Look-ups in named tables: a row name and a column name give one cell, copied from the table.

Pipar =
|  | Pora | Fivu | Zaterug | Rul | Rinus | Lugaf | Siti | Petu | Labiput | Ribit |
|---|---|---|---|---|---|---|---|---|---|---|
| Subo | 2.27 | -3.36 | 0.91 | 0.65 | -0.98 | -0.17 | 2.59 | 0.45 | -1.60 | 0.18 |
| Befor | 0.54 | -0.59 | 2.50 | 2.09 | -1.77 | -2.64 | 3.23 | 1.83 | 1.83 | -0.15 |
| Luni | 0.50 | 3.55 | 2.46 | 2.39 | -0.42 | -1.47 | 3.06 | 2.28 | 1.91 | -0.61 |
| Mimu | 1.49 | -2.84 | 0.83 | 0.68 | -0.55 | -0.15 | 2.04 | 0.38 | 0.59 | 0.17 |
| Luk | 2.33 | -3.43 | 0.74 | 0.51 | -0.76 | 0.18 | 2.45 | 0.26 | -1.63 | 0.22 |
| Mepo | 2.26 | -5.16 | -2.30 | -1.73 | -0.07 | 1.59 | -2.99 | -0.91 | -0.52 | 0.98 |
| Niv | 1.82 | 5.14 | 1.09 | 0.95 | 4.35 | 1.10 | 2.63 | 1.52 | -0.87 | -0.20 |
| Lipi | 1.92 | -2.23 | 1.19 | 0.91 | -1.28 | -0.89 | 2.91 | 0.97 | -1.08 | 0.08 |

Luk, Siti -> 2.45
Niv, Labiput -> -0.87
Luni, Ribit -> -0.61
Mepo, Siti -> -2.99
Befor, Ribit -> -0.15
Luk, Rul -> 0.51
Subo, Fivu -> -3.36
Lipi, Siti -> 2.91
Luni, Labiput -> 1.91
Niv, Rinus -> 4.35
Mimu, Lugaf -> -0.15
Befor, Siti -> 3.23
Subo, Labiput -> -1.60
Befor, Labiput -> 1.83
Befor, Petu -> 1.83
Luk, Labiput -> -1.63
Subo, Rinus -> -0.98
Mepo, Zaterug -> -2.30
Luk, Pora -> 2.33

Table Gab
|  | Kodukuf | Diroguv | Vakizal | Nop | Mazukiv | Fas | Zak | Feg |
|---|---|---|---|---|---|---|---|---|
| Pumunup | 102 | 168 | 154 | 99 | 109 | 101 | 107 | 53 |
| Sigopug | 157 | 1 | 79 | 117 | 78 | 98 | 159 | 141 |
| Givu | 96 | 91 | 78 | 107 | 115 | 111 | 82 | 126 |
| Pemul | 24 | 123 | 40 | 87 | 156 | 123 | 3 | 165 |
| Dovoker | 108 | 142 | 141 | 100 | 104 | 100 | 116 | 71 |
| Larole | 86 | 108 | 87 | 102 | 118 | 111 | 79 | 121 |
| Budum | 105 | 191 | 171 | 98 | 110 | 99 | 105 | 31 |
| Defusi | 26 | 123 | 39 | 90 | 151 | 122 | 7 | 167 |
| Demef | 108 | 81 | 103 | 104 | 96 | 103 | 126 | 123 |
| Zem | 46 | 114 | 52 | 93 | 144 | 119 | 27 | 152 |

Mazukiv of Givu: 115
Zak of Zem: 27
Fas of Larole: 111
Feg of Givu: 126
Nop of Zem: 93
Nop of Defusi: 90
Zak of Pumunup: 107
Nop of Budum: 98
Nop of Sigopug: 117
Zak of Pemul: 3

Manipu.tsv
	Vuk	Nuz	Zofotu
Tuv	-50751	-80044	-46244
San	-40548	-91824	-84529
Bab	-14056	33524	-2446
Rata	-32419	51807	36215

Zofotu of Bab = -2446
Vuk of Rata = -32419
Vuk of Bab = -14056
Vuk of Tuv = -50751
Nuz of Tuv = -80044
Zofotu of Rata = 36215
Nuz of Bab = 33524
Vuk of San = -40548
Nuz of Rata = 51807
Nuz of San = -91824
Zofotu of Tuv = -46244
Zofotu of San = -84529

Dovap:
,Pavomi,Popa,Tidir
Valu,4604,3787,4908
Dudet,4287,2207,6310
Raf,4096,4157,5418
Rumomuf,4537,3754,5435
Riva,5439,5486,2725
Vina,5210,5665,3603
Naz,4667,3824,5679
Puge,4139,3325,4996
Rele,3956,3238,5201
Bot,4712,7619,1516
Zufuv,4729,6987,1586
Rov,4995,4644,5915
Timagu,3518,3203,5116
Nid,4997,6448,3127

What is the Popa of Rumomuf in Dovap?
3754
What is the Popa of Raf in Dovap?
4157
What is the Popa of Dudet in Dovap?
2207
What is the Pavomi of Raf in Dovap?
4096
What is the Tidir of Nid in Dovap?
3127
What is the Popa of Rele in Dovap?
3238
What is the Popa of Zufuv in Dovap?
6987
What is the Popa of Riva in Dovap?
5486
What is the Pavomi of Rov in Dovap?
4995

Dosam
|  | Fab | Refes | Dig | Moz | Tib | Ped | Guz | Dek | Zup | Lev |
|---|---|---|---|---|---|---|---|---|---|---|
| Tidak | 81843 | 57650 | 34494 | -15452 | 75295 | -33223 | -5655 | 62011 | -47178 | -42528 |
| Rog | 21989 | 4453 | 35102 | 38321 | 15464 | 27642 | 38191 | 36124 | 27664 | 20406 |
| Kasipef | -16397 | -67574 | 68819 | 88033 | -50568 | 80031 | 86872 | 23532 | 71048 | 50625 |
| Tik | -13061 | 14383 | -15731 | -6835 | -750 | 2655 | -10393 | -23473 | 10458 | 21614 |
| Buz | 2616 | -10339 | 23049 | 29743 | -5072 | 26165 | 29098 | 14813 | 25025 | 18494 |
| Fon | -38907 | 18258 | -35345 | -645 | -8586 | 11006 | -11756 | -45890 | 36179 | 55851 |
| Pes | -11379 | -64418 | 69459 | 87421 | -46711 | 83127 | 87135 | 27955 | 70881 | 48702 |
| Susad | 30789 | 19287 | 21422 | -1001 | 18956 | 7243 | 5768 | 17652 | -6608 | -10136 |
| Nosod | -11318 | -51197 | 52164 | 67705 | -36129 | 58065 | 66381 | 21315 | 52754 | 36715 |
| Tuse | 6031 | 28784 | -5967 | -12380 | 15895 | -6543 | -13275 | -12893 | -2762 | 12438 |

Moz of Fon = -645
Refes of Rog = 4453
Dig of Tidak = 34494
Refes of Nosod = -51197
Dig of Fon = -35345
Guz of Pes = 87135
Zup of Pes = 70881
Dig of Rog = 35102
Ped of Nosod = 58065
Zup of Tidak = -47178
Tib of Rog = 15464
Refes of Pes = -64418
Row with the largest Fab: Tidak

